In the rows, 128 means zero.
Each named turn below is shown by a few rows before and after it. Which turns, in which order, take the first row of each later pair to the second? The first pair is answered.
H:
[132 120  83 144 155 121 138 126 122 144 123 125 131 104  61 116 145 123
 128  68 143 150] |-> [140  99 131 158 110 118 157 109 118 157 119 104 163  97  90 119 124 103
 100  74 127 105]
[135 118 145 132 118 122 129 129 140 134 138 110 161 132 140 126 133 119
 120 125 114 126] |-> [129 130 130 126 142 118 126 139 134 123 154 123 139 133 153 128 134 108
 131 131 138 132]
[134 136 144 106 118 124 126 144 122 129 145 135 103 129 193 135 102  97
 119 143 139  84] |-> [125 149  88  93 164 134  98 155 128 125 133 158  83 138 130 135 132 139
 150 130 146 142]
[148 162 123 111 147 128 107 151 130 147 125 141 105 166 118 123 135 139
 157 127 137 173] |-> [156 141 152 124  97 137 123 134 130 162  97 122 146 164 106 124 128 153
 134 115 100 149]
V:
[123 122 139 158 107 154 128 110 141  74 101 132 123 151 104 147 148 124
 120 117 139 104] |-> [133 119 139 143 103 152 133 115 143  77  92 134 123 161  98 139 140 127
 116 112 129 107]
[108  90 111  94 181 134 120 124  91 141 115 110  71  61 163  43  84  41
 135  62 221  91] |-> [ 75 112 127 170 172 137 123 123 115  98 169 106  67  67 234 122 148  35
 160 154 212  87]
[133 135 119 127 152 121 101 152 111 124 141 159 126 136 114 134 155 168
 143 132 103 146] |-> [134 131 120 122 153 118 102 152 111 129 135 160 132 135 107 129 150 170
 141 125 103 147]
[108 138 106 114 124 120 147 138 110 133  96 142  85 134 119 128  85 169
 140 131 141 159] |-> [ 99 142 103 127 136 125 144 131 103 131 102 135  87 120 122 135  89 164
 149 129 158 159]
A:
[140 122 120 141 125 136 122 133 125 130 133 133 121 125 105 132 122 129
 140  94 138 141] |-> [147 121 128 125 108 133 122 140 133 126 117 139 117 145 115 130 118 131
 132 105 113 143]
[139 152 106 110 151  99 108 150 145 130 101 155  89 149 119  93 142 152
 115 115 135 168] |-> [132 157 130 140 112  99 120 147 160 118 110 145 102 168 157 129 165 149
 107 164 104 152]
[129  70 120 123  91  82 147 141 104 100 158 164  94 151 156 125 148  81
 124 150 157 121] |-> [123  69 110 129 111  82 144 135  96 100 164 163  94 132 144 125 148  78
 127 135 176 121]
Then:
Between the rows of a pair lie two turns.
[106 126 165 162 107 180 123 105 139 130 119  92 179 107 189 178 144 124
 122 171 113  83] |-> [116 111 146 184 134 168 143  94 123 144 135  89 189  74 153 178 155 109
 114 124 145  89] | V A
[127 137 117 122 126 127 123 145 145 125 130 133 112 149 127 137 140 137
 138 135 128 139] |-> [123 136 112 119 138 129 119 139 134 132 128 134 114 132 113 122 125 131
 140 115 142 140] | V V
[114 126 127 113 149 139 107 113 103 149 144 153 114  84 169 116 117 101
 131 122 148 141] |-> [126 130 124  90 113 151  95 128 124 150 101 157 116 126 140 115 126 146
 128 136  95 165] | H A
[140 104 131 155 157  95 116 114 124 125 146 123 136 130 123 148 123 129
 111 138 156 125] |-> [149 105 122 139 160  89 117 119 126 128 141 125 131 135 116 144 120 130
 107 131 154 131] | V A
[142 123 121  96 137 116 115 140 122 134  94 125 135 133 111 104 104 148
 122  95 110 146] |-> [119 118 141 176 122 118 135 117 123 118 137 109 166 104 144 155 144 132
 127 127 112 125] | A A
[ 77 135 101 148 158 133 115 138  96 102 149 141 124 112 128 134 123 146
 146 143 177 128] |-> [100 120 118 108 102 143 115 135 105 126  89 133 146 143  91 108  94 180
 120 123 121 128] | A H
[120 153 123 175 124 163 120 131 127 136 148 108 140 131 154 160 159 142
 145 174 106 145] |-> [162 134 115 102 113 149 118 142 120 166  97 118 140 146 100 102 110 152
 115 113  92 154] | V V
[111 134  99 141 129 157 135 125 128 136 112 111 142 116 105 119 131 131
 130 128 124 130] |-> [114 138  94 134 137 155 129 133 127 132 111 115 136 119  99 114 133 134
 133 128 128 137] | V A
[115 137 126 136 132 139 139 134 114 116 150 133 110 137 128 143 139 129
 135 146 131 146] |-> [132 130 136 121 107 136 144 136 119 125 131 132 118 151 117 137 131 140
 119 140 108 144] | V H
[137  96 176 102  45 111 155 126 149 137  95 109 168 153 103  96 108 155
  93 162  84 132] |-> [103  85 137 152 131 121 159  98 109 149 136  98 178  66  62 100 121 133
 118  93 173 131] | A A
[162 129 126  63 151 119 124 153  91 138 139 167 121 122 154  90  78  98
 142 149 115  83] |-> [144 149  86  85 174 126 106 170 112 112 146 181 101 134 133 119 129 128
 175 176 111 128] | A H
[145 147  80 136 174 131 115 125 120 109 148 139  98 126  92 105 166 149
 140 119 169 152] |-> [159 116 157 159  96 124 151  97 113 125 148 106 146 115 155 106 129 105
  93 132 139  75] | H H
[141 127 112 124 123 124 119 132 159  95 122 150  81 168  80 128 137 153
  89 140 100 130] |-> [121 122 108 172 153 129 129 111 141  93 154 138 100 120  71 151 155 137
 103 122 146 123] | A A
[119 115 121 103 120  84  89 130 138 112 111 151 158 116  69 125 145 135
 129  72 103 120] |-> [ 86 128 126 154 129  97  91 122 138  90 144 145 158  98 104 163 174 132
 150 112 118 111] | V V
[109 157 122 137 134  88 103 147 157 107 142 136 100 157 154 142 146 142
 160 183 110 139] |-> [143 135 136  98  95  83 115 145 154 135  95 133 121 170 118 109 113 150
 125 145  75 134] | V H
[117  94 145 166  92 144 133  99 111 130 130 113 152 115 117 124 131 126
  93 119 112 102] |-> [128 109 118 117 157 125 119 127 104 122 152 135  94 121 140  89 106  98
 109 115 162 119] | H A
[147 135  93  87 168 112 119 159 118 122 140 156  82 148 139  99 114 118
 146 133 170 145] |-> [159 100 159 108  74 129 148 123 118 154  96 119 155 140 132 108  89 122
 102 122 106  93] | H H
[130 123 129 135 173 112 135 134 105 123 173 141 106  98 155 127 122  83
 125 113 177 126] |-> [152 131 152  97 115 107 135 151 136 115 142 148  96 157 182 120 112 101
 108 156 114 126] | A A
[104 157  93 157 107 150 152 124 115 130 136 108 122 116 159 115 155 130
 120 147 145 123] |-> [103 153  90 161  97 154 146 121 117 133 124 107 136 116 140 117 160 146
 119 141 133 128] | H H
